128 stands for zero in the data rows.
Here are some points, one per row:
31/159/128/0/107/151/102/160/68/111/145/186/124/97/248/231/106/123/34/167/187/155/66/215/144/63/157/131/155/117/163/120/161/161/152/115/18/141/148/135/63/209/78/140/140/100/5/179/201/200/22/120/161/156/84/142/77/127/104/141/186/150/76/108
143/158/123/126/117/113/165/134/108/144/93/72/137/163/181/46/146/205/165/130/137/103/170/88/135/162/150/120/99/113/143/106/76/136/137/145/164/113/182/107/168/75/157/49/128/140/133/176/128/119/132/108/83/80/129/27/151/134/186/57/87/41/167/103
92/120/132/144/193/135/102/171/123/65/139/119/87/162/130/164/151/171/173/60/101/184/159/171/60/83/66/82/173/98/89/148/86/174/169/151/101/101/184/91/96/205/81/149/176/123/53/107/117/116/94/151/64/96/96/150/145/86/96/167/184/120/119/166
34/167/95/118/74/93/84/157/87/114/241/194/79/90/183/172/122/43/50/139/200/91/95/118/161/137/159/61/150/176/189/70/151/152/93/66/84/58/14/133/170/96/90/163/131/79/144/142/212/206/64/69/111/222/105/205/161/142/169/145/135/97/129/148
179/124/120/141/133/57/127/175/149/126/102/89/146/173/98/118/114/141/156/135/91/105/149/91/85/219/107/139/139/116/124/170/62/32/146/99/151/87/114/209/139/23/162/183/132/81/183/68/71/146/131/144/132/38/151/84/162/166/144/74/136/90/139/172
126/119/160/186/88/164/57/70/151/122/124/151/211/102/67/113/121/123/111/142/120/117/69/151/188/73/145/131/107/203/55/64/198/71/159/149/143/181/103/140/57/193/138/134/116/81/83/101/21/164/166/115/223/177/57/126/115/32/92/160/81/187/104/126
174/85/150/86/121/66/172/140/104/89/153/71/157/140/128/46/111/111/141/124/184/46/52/91/200/173/211/152/149/109/194/155/110/108/107/186/222/101/145/176/116/106/157/195/103/155/159/0/114/128/196/39/137/38/106/70/136/220/159/124/93/118/147/104
106/139/177/123/150/138/132/113/106/118/185/162/126/106/126/179/158/131/156/154/118/126/125/189/124/110/96/105/119/134/109/170/147/116/135/134/79/136/158/69/117/233/94/164/132/174/85/150/134/114/97/122/180/169/117/191/77/85/177/135/117/115/157/120
150/153/220/174/94/189/61/130/135/100/96/198/117/135/51/113/110/122/160/173/128/108/101/99/177/90/171/101/179/191/135/116/148/142/142/94/88/100/102/78/99/154/154/117/111/85/125/154/152/133/96/138/153/106/111/147/78/89/104/138/182/218/150/150
147/144/51/111/162/150/154/75/170/196/117/137/156/176/93/78/158/167/125/123/93/127/123/107/120/94/194/142/139/88/161/176/98/160/96/120/148/95/171/141/189/165/103/126/144/141/164/134/153/104/139/135/112/148/92/108/140/155/108/166/150/146/110/143
128/120/113/106/106/169/58/95/87/143/115/150/177/179/168/49/136/89/175/225/96/143/159/72/102/69/126/157/124/98/129/128/128/189/177/12/67/160/154/144/103/95/191/190/171/142/170/125/153/119/131/115/148/127/121/173/147/139/111/101/120/160/193/158
201/142/99/115/155/111/134/116/174/111/110/67/160/144/61/89/156/195/139/134/72/72/115/113/108/131/152/78/167/163/134/152/94/134/97/170/198/108/164/201/86/17/130/106/113/105/155/87/95/101/207/50/113/55/100/101/165/186/130/120/110/91/103/163
141/208/100/136/186/172/187/139/126/45/123/94/155/116/101/107/106/156/131/105/70/160/132/73/117/158/121/111/81/190/122/130/38/178/153/186/137/118/202/166/142/210/92/124/95/113/79/163/122/52/151/131/61/60/98/71/136/61/150/97/80/92/117/125
145/146/164/146/154/147/147/138/124/158/109/134/74/145/146/132/118/122/126/169/155/156/136/161/84/111/179/129/138/133/153/53/84/112/128/153/96/144/128/76/206/138/196/133/150/150/147/175/213/112/78/192/114/157/206/147/92/78/118/194/184/171/113/100
176/90/125/166/33/87/78/21/200/214/128/95/138/109/84/96/107/78/123/114/90/151/119/128/136/136/152/224/61/122/86/149/165/91/52/44/213/125/111/228/155/79/154/190/143/139/239/98/84/166/165/179/221/179/145/130/237/115/158/117/147/204/128/206
72/77/180/106/89/87/75/107/109/159/59/125/87/104/140/85/131/127/86/153/119/146/158/108/161/116/102/174/79/73/54/129/214/148/96/71/170/248/138/145/170/116/150/153/143/162/156/87/79/163/119/137/144/203/148/102/131/145/187/72/128/180/126/170
152/119/71/140/139/65/145/175/154/98/182/161/52/145/243/94/172/21/92/186/158/9/167/96/181/214/174/171/171/170/190/49/148/105/194/160/182/108/76/140/41/53/122/114/135/130/112/72/97/162/183/28/107/147/43/139/126/151/73/132/115/63/91/108
96/147/132/157/200/166/155/170/145/90/123/124/140/93/139/142/116/180/144/81/175/69/171/143/122/134/84/107/100/181/121/126/72/139/162/207/94/109/92/122/143/70/154/94/92/98/90/139/93/61/96/108/100/52/193/92/104/110/120/131/151/98/127/98
141/105/130/60/118/86/149/84/157/145/81/79/82/119/132/128/198/174/123/104/110/142/199/166/120/111/105/205/89/77/106/142/162/97/151/146/166/159/164/138/183/156/123/85/150/197/99/93/55/120/186/128/127/158/68/140/176/144/91/148/84/117/102/153
121/144/33/160/255/115/159/174/132/88/103/94/138/157/133/60/119/126/150/96/117/72/180/122/104/186/69/145/166/53/117/96/112/133/99/124/104/118/139/196/159/76/184/139/147/120/163/129/176/87/137/150/114/82/166/154/196/179/144/105/163/103/133/113
125/164/145/97/171/142/191/91/129/151/157/155/86/168/58/148/163/201/119/64/121/223/61/90/125/68/72/115/104/148/202/109/123/152/154/182/159/119/235/94/168/255/72/141/59/107/13/133/169/89/145/110/107/133/114/52/97/76/155/145/117/118/136/82
104/51/99/124/121/127/118/124/118/150/218/181/144/72/78/255/133/77/98/115/113/133/88/178/110/104/81/102/163/107/59/126/255/182/80/85/129/184/97/95/42/146/77/65/108/213/137/160/131/213/145/124/160/220/134/190/126/128/103/108/167/169/166/136
139/118/54/76/223/88/155/162/148/71/115/129/125/42/92/178/108/144/129/123/121/96/74/182/187/132/110/92/118/150/73/175/166/75/153/211/88/105/87/83/109/55/104/142/83/191/131/134/61/86/208/68/102/100/82/131/77/168/132/138/97/94/99/141
111/58/138/111/82/92/144/64/140/185/95/114/110/54/136/156/118/81/127/105/118/122/160/125/151/157/131/138/163/116/79/136/156/140/100/92/169/192/77/132/159/99/135/98/182/192/157/79/149/160/153/173/168/191/158/135/160/119/116/101/96/139/122/179
89/158/131/217/151/136/81/195/148/131/147/128/164/166/114/113/147/136/143/112/95/166/133/98/41/165/112/158/160/84/151/136/108/117/85/20/89/19/84/176/118/105/160/118/169/28/169/134/184/152/129/97/152/114/160/170/219/112/105/136/135/124/151/141
199/146/154/229/78/132/173/156/121/109/109/93/216/93/102/61/117/128/184/100/126/108/136/43/110/202/147/94/96/150/148/141/53/71/122/163/157/40/132/163/103/92/114/118/87/115/163/101/135/147/173/138/140/76/154/89/175/111/156/114/110/75/212/140
146/136/121/124/188/174/109/212/116/90/143/196/96/114/156/137/129/150/105/172/165/127/182/144/113/101/78/149/149/189/117/55/83/140/179/215/70/134/106/62/75/95/160/109/92/175/109/171/93/115/127/160/81/82/186/126/66/176/108/101/148/125/66/68
187/85/140/98/87/149/106/139/121/77/120/115/126/67/61/123/103/199/145/93/127/135/150/191/184/135/111/125/72/88/94/135/173/65/137/91/162/183/92/93/101/119/101/84/109/125/130/135/30/143/128/121/140/199/114/153/160/118/109/114/90/105/85/156
155/54/66/84/180/118/186/167/106/130/116/72/123/181/143/63/130/72/158/144/188/57/113/94/163/202/165/133/135/141/229/140/93/123/141/165/163/128/109/104/129/95/181/126/67/143/184/67/116/78/154/67/120/60/140/133/113/160/130/102/120/120/122/73
73/94/212/176/0/139/115/137/94/194/119/95/155/93/158/168/125/119/161/175/166/168/142/112/156/76/108/110/106/104/57/181/118/160/136/121/84/182/97/84/144/152/113/127/135/126/71/205/134/136/118/173/177/220/120/163/98/128/176/187/97/153/160/93
114/136/127/140/135/166/124/120/83/115/151/118/165/205/80/82/160/73/150/113/75/115/125/94/150/43/120/103/87/135/108/183/132/207/147/100/127/131/185/70/66/163/183/94/124/89/169/126/124/97/123/55/95/154/126/142/91/161/109/180/100/152/131/135
169/196/123/118/129/139/171/163/188/93/92/143/150/92/137/156/73/152/132/112/115/162/90/203/115/118/70/144/130/171/154/102/170/119/129/145/72/111/146/178/111/154/83/134/144/81/79/134/153/136/64/176/137/66/116/94/120/91/104/101/149/98/87/121
121/161/164/124/44/165/119/56/99/236/182/107/168/169/166/80/117/97/121/117/122/128/62/64/124/99/161/165/121/57/155/123/92/173/21/84/141/132/199/170/192/129/109/97/153/66/158/149/197/137/143/142/85/107/167/119/133/126/177/114/169/115/244/101
157/118/155/132/73/103/135/91/183/152/125/145/108/127/141/152/97/148/118/135/84/235/62/119/110/142/121/144/143/84/144/136/115/116/117/135/189/138/140/164/130/95/67/176/125/220/110/149/123/142/91/217/97/31/146/84/111/190/134/86/122/128/64/173
These points spread out most along one direction. Take the direction at right angles to it along which they spread out most. Go by this last direction. How far along it is each point below, from 0 to 99? The average is 50, and the first point in the table lies past the average. One standard deviation of the points above along it is 16.
106/139/177/123/150/138/132/113/106/118/185/162/126/106/126/179/158/131/156/154/118/126/125/189/124/110/96/105/119/134/109/170/147/116/135/134/79/136/158/69/117/233/94/164/132/174/85/150/134/114/97/122/180/169/117/191/77/85/177/135/117/115/157/120 58
125/164/145/97/171/142/191/91/129/151/157/155/86/168/58/148/163/201/119/64/121/223/61/90/125/68/72/115/104/148/202/109/123/152/154/182/159/119/235/94/168/255/72/141/59/107/13/133/169/89/145/110/107/133/114/52/97/76/155/145/117/118/136/82 74
150/153/220/174/94/189/61/130/135/100/96/198/117/135/51/113/110/122/160/173/128/108/101/99/177/90/171/101/179/191/135/116/148/142/142/94/88/100/102/78/99/154/154/117/111/85/125/154/152/133/96/138/153/106/111/147/78/89/104/138/182/218/150/150 52
92/120/132/144/193/135/102/171/123/65/139/119/87/162/130/164/151/171/173/60/101/184/159/171/60/83/66/82/173/98/89/148/86/174/169/151/101/101/184/91/96/205/81/149/176/123/53/107/117/116/94/151/64/96/96/150/145/86/96/167/184/120/119/166 71
155/54/66/84/180/118/186/167/106/130/116/72/123/181/143/63/130/72/158/144/188/57/113/94/163/202/165/133/135/141/229/140/93/123/141/165/163/128/109/104/129/95/181/126/67/143/184/67/116/78/154/67/120/60/140/133/113/160/130/102/120/120/122/73 56
147/144/51/111/162/150/154/75/170/196/117/137/156/176/93/78/158/167/125/123/93/127/123/107/120/94/194/142/139/88/161/176/98/160/96/120/148/95/171/141/189/165/103/126/144/141/164/134/153/104/139/135/112/148/92/108/140/155/108/166/150/146/110/143 47
179/124/120/141/133/57/127/175/149/126/102/89/146/173/98/118/114/141/156/135/91/105/149/91/85/219/107/139/139/116/124/170/62/32/146/99/151/87/114/209/139/23/162/183/132/81/183/68/71/146/131/144/132/38/151/84/162/166/144/74/136/90/139/172 42
199/146/154/229/78/132/173/156/121/109/109/93/216/93/102/61/117/128/184/100/126/108/136/43/110/202/147/94/96/150/148/141/53/71/122/163/157/40/132/163/103/92/114/118/87/115/163/101/135/147/173/138/140/76/154/89/175/111/156/114/110/75/212/140 48
143/158/123/126/117/113/165/134/108/144/93/72/137/163/181/46/146/205/165/130/137/103/170/88/135/162/150/120/99/113/143/106/76/136/137/145/164/113/182/107/168/75/157/49/128/140/133/176/128/119/132/108/83/80/129/27/151/134/186/57/87/41/167/103 57
73/94/212/176/0/139/115/137/94/194/119/95/155/93/158/168/125/119/161/175/166/168/142/112/156/76/108/110/106/104/57/181/118/160/136/121/84/182/97/84/144/152/113/127/135/126/71/205/134/136/118/173/177/220/120/163/98/128/176/187/97/153/160/93 40
157/118/155/132/73/103/135/91/183/152/125/145/108/127/141/152/97/148/118/135/84/235/62/119/110/142/121/144/143/84/144/136/115/116/117/135/189/138/140/164/130/95/67/176/125/220/110/149/123/142/91/217/97/31/146/84/111/190/134/86/122/128/64/173 46
146/136/121/124/188/174/109/212/116/90/143/196/96/114/156/137/129/150/105/172/165/127/182/144/113/101/78/149/149/189/117/55/83/140/179/215/70/134/106/62/75/95/160/109/92/175/109/171/93/115/127/160/81/82/186/126/66/176/108/101/148/125/66/68 76
